One turn moves each row of this set onto another row. After a few examples, where does it send each row asked below?
J976: [ 10.1   1.1  -9.5  -4.6  14.0  48.2  12.0 -12.8 -16.8   4.8 -15.8  -9.8
  -0.6  -7.6  22.7   1.6]
J400: [ 17.1   8.8 -24.0  11.6 -14.7  10.7   5.2  -4.0  26.6  -6.3 -10.6  -3.3
   5.0  -0.4   8.1  25.6]
J266: [-16.8   4.5  -2.1   0.1   5.8 -14.9 -22.6  -9.4   9.5  13.2  21.1 -11.8
  13.5   2.8  -2.8  21.9]
J28: [ -2.3  15.5  -6.5  -5.2 -17.1  29.7   9.3   0.3 -23.7  -5.9  -8.3 -10.3
   9.6 -15.4  27.6   8.4]
J52: [  1.1   0.3 -13.6  12.0   6.4  -6.3 -19.2  18.8 -17.4  14.2  22.1 -20.9
  21.1  23.6  -4.4 -16.7]
J216: [ 13.6  -9.5 -10.7 -11.0  21.6  -6.1 -10.2   4.8 -27.8   7.6  20.6  -4.6
  19.6  40.6   3.6  -3.8]
J346: [  8.0 -14.2  21.0  -5.0  27.6  24.4   7.8   6.4 -17.1  -6.4 -29.7  -2.1
  -3.4  -7.8 -13.7  -6.0]
J321: [  8.9   9.0  18.0 -13.2   5.8  19.3  10.0 -12.7  10.6   6.2 -21.0  -4.3
   5.4   8.1 -24.9  22.8]
J20: [ 10.5  14.6 -14.8   3.6   8.6  -5.9  17.8   1.2 -34.7 -30.6  -2.2  -6.1
  18.8  29.6   3.2   6.5]
J797: [ 11.7   5.4  -2.4  -8.7  -6.3  37.1  12.2  10.9  27.7   4.1  -6.3  -1.4
  12.1   3.5 -12.2  20.0]
J771: [  8.9 -10.3 -14.5  -1.0 -12.1   3.0   9.9  24.8 -38.2  18.1  -6.3  -8.1
   8.3 -34.2  -0.3  12.8]
J364: [ 10.2 -16.9 -17.5   7.8  -8.4 -14.6 -14.8  17.5   8.6 -21.7  17.5  -3.2
   0.3  -6.3  10.7  20.9]
J856: [  8.2 -13.5  18.2  -2.1  -3.9  -7.0  19.2   3.2 -17.6 -21.9  -6.8 -16.9
  17.4 -27.7   5.6  12.0]
J724: [  9.8 -12.3 -10.5   5.6   2.3  -1.6 -10.3  33.7  -5.5  -8.8  16.7 -12.2
  16.3  39.2  18.4   1.0]
J696: [ -8.6 -11.3 -20.7  -5.0  -8.4  22.8   7.9  17.8 -54.8  14.7  -9.6  -5.2
   3.8   3.8  -1.4   7.1]
J62: [ 16.1  -7.6  -6.3  -2.0  19.8 -23.8  -1.5  16.6  -8.5  26.1  14.4 -17.5
  11.3  23.0  17.5 -11.1]
J569: [-19.4   7.0  -5.8  -5.5   4.2  -4.9  11.3  24.7 -27.2   8.2  -3.5  -3.0
   2.2   5.9 -37.1  19.9]
J178: [-14.1   3.4   8.6   3.6   6.9  20.2  20.5 -11.4 -18.4   6.6 -29.8 -19.4
  11.4  -7.8  24.8   4.5]
J533: [ 12.1   5.5  10.7  -8.2 -11.3   5.3  21.8  -7.5  20.5  -0.2  -0.9 -14.4
  17.9  -6.0  -5.4  33.1]
J124: [ 34.7  10.2 -27.2   2.3  20.5  -1.7  26.4  20.1  -5.6  -4.6  -2.4  -9.3
  -3.0  13.3  23.9  -5.4]
J630: [ 13.5 -21.5 -18.4  -8.5  11.6  11.7  21.4  -0.8 -48.5  24.5  -5.2 -14.9
  -6.4  -5.8   9.3  11.8]
J538: [ -6.3   0.5   0.8  -9.8  27.1  -3.1 -19.6  -0.6  15.3  29.2   3.1   2.3
  -6.2  14.0   2.0  12.1]
J343: [ -4.9 -27.1  -0.4  -7.3  16.2   2.8  23.3  14.8 -39.2  19.5 -27.2   0.8
  15.5  -7.7   2.0  17.0]
J951: [ -6.7 -17.1 -21.2   2.3  28.9   7.6  32.6  31.6   3.9  24.0   3.0 -11.0
   1.2   0.1 -15.1  15.3]
J23: [ 24.5  -2.5   1.3   2.8  20.8  -3.1 -22.5  17.9 -15.1   7.0   2.0 -12.4
 -12.3  33.4   1.0  -9.4]
J76: [  9.7   9.5  -1.8   3.6  -4.0  -7.3   8.4 -21.7  11.6  -5.2 -28.7  -0.3
   4.2  10.9   2.4  30.5]
J997: [ 16.9  -6.9 -22.7 -18.6  14.3  -2.5  24.0   7.8 -23.8   3.0  25.7  -4.8
  -2.5  -4.6 -16.2  34.8]
J203: [ 16.3 -16.7  -7.5  -5.6   0.9  39.1  10.8  31.1  -2.4 -19.1   1.3   1.2
   9.9 -18.9   8.2   0.5]
J353: [ -4.7 -18.4  13.3   6.5  18.0 -28.9 -11.0  -1.3  -4.6 -11.1 -16.9  -1.1
  -7.3  10.5  -5.7  16.3]
J359: [ 14.7 -13.6   0.7  18.9  18.0 -20.5  -9.2   0.6 -13.3  -3.4  16.7 -33.7
  12.8  24.0   6.1   3.3]
J969: [  9.2   5.4 -16.0  10.4   5.3  26.6  -0.7 -10.6  19.5  -4.1 -28.7   7.0
   0.8  20.0  -9.0  17.9]
J345: [ -5.8  -4.7 -14.3 -15.1  12.2   9.3 -19.0   4.0  12.1   9.0  26.4   9.6
  11.4  20.0  10.0  23.3]
J711: [  7.5 -25.8 -16.5   8.2  26.8  18.7 -20.3  16.7  10.7 -10.5  -3.5  11.1
 -12.7  15.6  -8.4   3.5]
J922: [  3.3  15.9 -17.7  30.2  21.1   5.1  11.3  12.8 -11.4  -4.5 -15.1 -23.4
   8.2  14.7 -12.7 -19.0]
J228: [-12.7 -24.8 -20.6  11.7   1.5  11.6  25.3  17.3 -33.7  26.2  -7.9 -24.3
  10.5  -9.7  10.6   4.3]
J776: [  7.6 -28.9 -25.6   2.5  16.3  35.0  10.9  10.9 -37.4  11.8  -3.9  -4.0
  14.8 -16.3 -12.3  11.2]

J266 goes to J28
J630 goes to J62
J321 goes to J76
Where do these go?
J922 goes to J569
J724 goes to J776
J711 goes to J346

